In the rows, zero is written as 128.
One turn or mirror swaps these rows in pairs. Which row does each one swap with?
zarik: [140 115 138 113 155 148 121  80 150 122 134 129 139 136 146 108 128 135
 168 103 141 134 118 109 156 105]
nog: [121 120 159 114 122 122 113 127 133 137 115 147  83 101 143 116 156 154
 131 134 135 125 122 123 127 162]
nuboz: [165 102 124 125 130 114 111 114 142 104 141 107 122 114 112 141 121 139
 108 123 145 130 133 114 112 185]
Gimub: [101  93 132 137 127 139  97 138 127 127  91 122 163 161 114 132 107 116
 140 116 123  95 124 113 106 122]
nif: [127 129 166 121 123 110  99 125 143 141 117 145  83  99 136 120 149 146
 134 130 123 134 128 124 123 153]
rom: [150 165 118 117 127 166 131 103 113  96 154 120 108 131 147 125 128 152
 118 149 125 124 110 155 104 137]
tozig: [ 82 163 140 121 149 154 103 127 104 136 123 100 122 102 134 122 119 130
 133 106 140 104 128 137 113 100]
sefi: [ 89 164 137 125 151 152 102 126 109 133 125  99 132 102 129 123 117 124
 136 102 145  97 135 138 111  99]
maf: [135 127 127 136 131  87 148 144 104 123 119 154 154 111 103 140 139 104
 147 133 105 144 140 127 106 145]
Vele: [143 112 149 104 146 145 126  80 141 107 120 123 130 137 149 112 135 144
 170 114 138 135 129 107 156 109]
ler: [151 171 119 108 126 165 129  99 106 105 157 119 117 129 140 118 128 151
 117 144 125 126 107 151 103 139]
noz: [140  98  84 146 135 142 144 131 144 122 116 139 118 154 139 121  92 119
 121 115 157 122 137 142 141  92]
suda: [148 101  94 147 124 128 140 132 152 113 126 137 120 151 129 126  88 113
 116 115 139 110 150 133 137  82]
Dufa: [144 126 121 149 125 101 146 139 113 121 124 157 153 103 103 152 141  94
 132 130  99 141 139 120 108 143]
borel: [ 86 165 139 125 150 149 101 130 112 129 121 100 118 100 131 129 117 128
 138 109 141  96 129 142 103 100]
Fomot: [136 128 118 152 132  98 143 142 113 132 139 151 153 107  95 154 141 104
 144 135 102 140 129 127 102 137]
Fomi: [ 94 164 140 124 154 150 100 128 109 139 119  97 123 102 125 124 117 129
 138 102 139 100 131 145 108 101]
furu: [141 125 144 102 150 141 112  76 146 114 125 127 141 138 149 105 128 139
 163 107 134 125 128 104 155 109]
riruf: [120 111 163 116 116 114 110 133 129 140 111 133  83 106 141 114 154 150
 136 124 136 134 130 122 135 154]
ret: [ 90 162 138 124 150 142 103 128 104 141 123  91 128 101 130 133 122 127
 138 108 138  97 130 141 111 105]
nalav: [119 117 152 122 118 118 114 134 142 145 122 147  84  99 134 125 156 147
 136 129 145 136 129 124 120 162]
kap: [139 100  82 144 133 127 148 129 146 118 117 139 122 153 135 113  87 122
 118 113 140 131 143 136 137  88]
lozov: [166 110 116 131 122 111 115 114 147 108 150 106 121 119 107 145 117 133
 113 122 143 134 138 113 112 182]
mis: [127 145 135 164 109 133 115 130 169 116 120 104 145 129 144 137 125  95
 142  86 128 132 129  97 133 112]
Fugan: [141 124 133 141 140 101 147 148  99 126 123 150 160 106 106 143 150 103
 146 135 116 143 125 130 109 150]
Bul: [120 120 158 118 118 116 105 136 139 135 115 144  84 101 141 112 153 153
 128 132 141 130 139 117 122 159]
das: [155 102 121 110 115 152 145 156 146  79 128 139 153 134 125 119 135 157
 113 146 117 131 118 114 110 144]
kur: [ 98  98 137 136 125 140  93 140 133 132  92 123 156 161 118 130 111 107
 142 114 120  95 127 111 109 118]
sutuv: [150 173 122 112 128 166 130 100 111  98 149 127 111 131 137 123 131 154
 117 143 127 128 109 156 100 140]
lat: [ 90 165 142 123 154 153 103 126 101 132 128  97 124 100 132 128 116 130
 135 107 136  95 126 135 105 108]
Fupa: [ 94  93 133 132 120 134  95 136 128 133  92 123 158 157 113 131 111 111
 145 108 127  93 130 113 114 124]
rosu: [143 103  75 150 132 135 142 133 153 130 135 139 120 147 125 131  91 121
 119 113 135 126 136 138 130  86]
Tenom: [136 126 121 142 124  91 142 139 103 121 132 155 151 105 108 146 141 101
 136 131 107 149 145 120 104 148]
rane: [141  96  84 146 127 129 141 132 141 120 138 142 118 151 131 125  95 108
 117 108 148 130 140 132 137  86]
tav: [149 125 135 143 121  89 143 143 107 125 135 147 156 112  98 145 140 100
 131 136 102 131 139 123 108 139]
vobil: [145 126 128 144 126  95 150 148 104 130 120 164 160 110 106 145 136 120
 141 132  98 138 137 124 110 138]
sotal: [ 95  97 137 138 124 133  94 138 128 133  92 122 159 159 121 129 109 109
 141 110 119  98 128 117 106 125]
Zuli: [143 166 124 103 131 165 124 100 105  96 152 127 110 128 143 127 126 154
 121 140 125 128 109 152 103 143]
zibef: [143 130 140 106 148 142 115  72 154 122 126 125 130 128 137 110 128 147
 152 116 139 131 132 105 159 100]
Mota: [152 106 114 109 111 153 139 166 144  87 123 137 161 134 118 124 136 154
 113 146 116 124 115 117 114 146]
panal: [155 110 115 106 111 150 140 162 150  88 131 140 158 131 126 121 137 158
 111 145 111 129 115 119 111 146]
nilir: [ 92  95 131 139 128 134  92 128 131 130  95 125 160 158 113 133 108 114
 143 113 125  93 132 113 108 120]
vokiv: [140  99  79 143 131 128 137 129 146 116 127 139 123 145 140 122  84 114
 118 102 137 131 149 131 138  87]
Tiz: [141 171 118 110 124 171 126 104 107 100 153 122 107 128 143 121 123 152
 117 141 127 117 111 150 107 140]
gifin: [151 106 112 107 114 150 144 156 147  79 129 136 158 135 121 119 136 157
 111 146 122 128 122 117 116 147]
zikas: [115 126 153 124 118 123 103 135 138 146 114 142  79 104 141 115 159 146
 131 126 126 135 134 120 118 157]
livuv: [141  97  86 150 133 130 139 130 141 122 117 150 127 147 127 123  83 133
 126 115 134 119 151 136 140  89]
Timad: [ 88 163 135 123 150 155 106 126 104 136 126  97 123 102 133 128 110 123
 134 105 140  98 132 137 111  99]
sig: [146 169 121 111 127 163 130 104 103  95 155 124 111 122 140 125 125 148
 116 144 122 123 106 150 103 144]
Muvo: [141 100  88 144 139 127 137 126 153 122 125 144 123 154 137 123  90 119
 112 106 148 126 146 135 138  92]
vidu: [141 121 126 137 127  92 146 148 107 122 140 155 148 112 105 150 145  93
 142 126 115 146 134 124 107 136]
Bev: [133 121 146 101 156 153 117  79 143 123 124 127 134 133 146 107 128 141
 167 113 137 122 124 105 158 107]
Fozov: [150 170 121 111 123 161 129 102 108  98 154 131 111 128 145 125 128 150
 114 140 128 123 110 154  95 146]
nemon: [155 105 114 104 114 149 139 155 145  84 126 135 155 135 115 124 138 155
 107 148 120 123 113 115 114 148]
kef: [143 120 130 100 158 145 115  71 147 112 128 123 137 132 141 109 132 146
 163 106 134 130 123 105 149 106]
Gir: [ 91 164 142 122 150 146 105 126 110 131 118  97 129  94 133 136 121 124
 145 107 141  96 130 141 107  99]
Lif: [146  95  81 150 131 131 138 125 149 124 124 138 125 140 129 128  85 110
 110 107 134 126 147 131 136  94]
ran: [122 144 139 154 107 147 113 128 167 115 109 108 146 132 150 133 129  95
 143  88 131 129 130  97 141 114]
Fuzi: [151 160 121 115 121 166 124 100 108 103 156 121 111 130 144 117 123 152
 114 147 127 127 110 157 106 143]
kos: [138 131 133 140 135  90 142 145 115 124 130 163 155 111 107 144 146 102
 137 129 109 148 141 125 112 151]

Fugan swaps with noz
zikas swaps with kef
Vele swaps with riruf
rosu swaps with Fomot
ran swaps with nuboz
zibef swaps with nif
tav swaps with suda
mis swaps with lozov

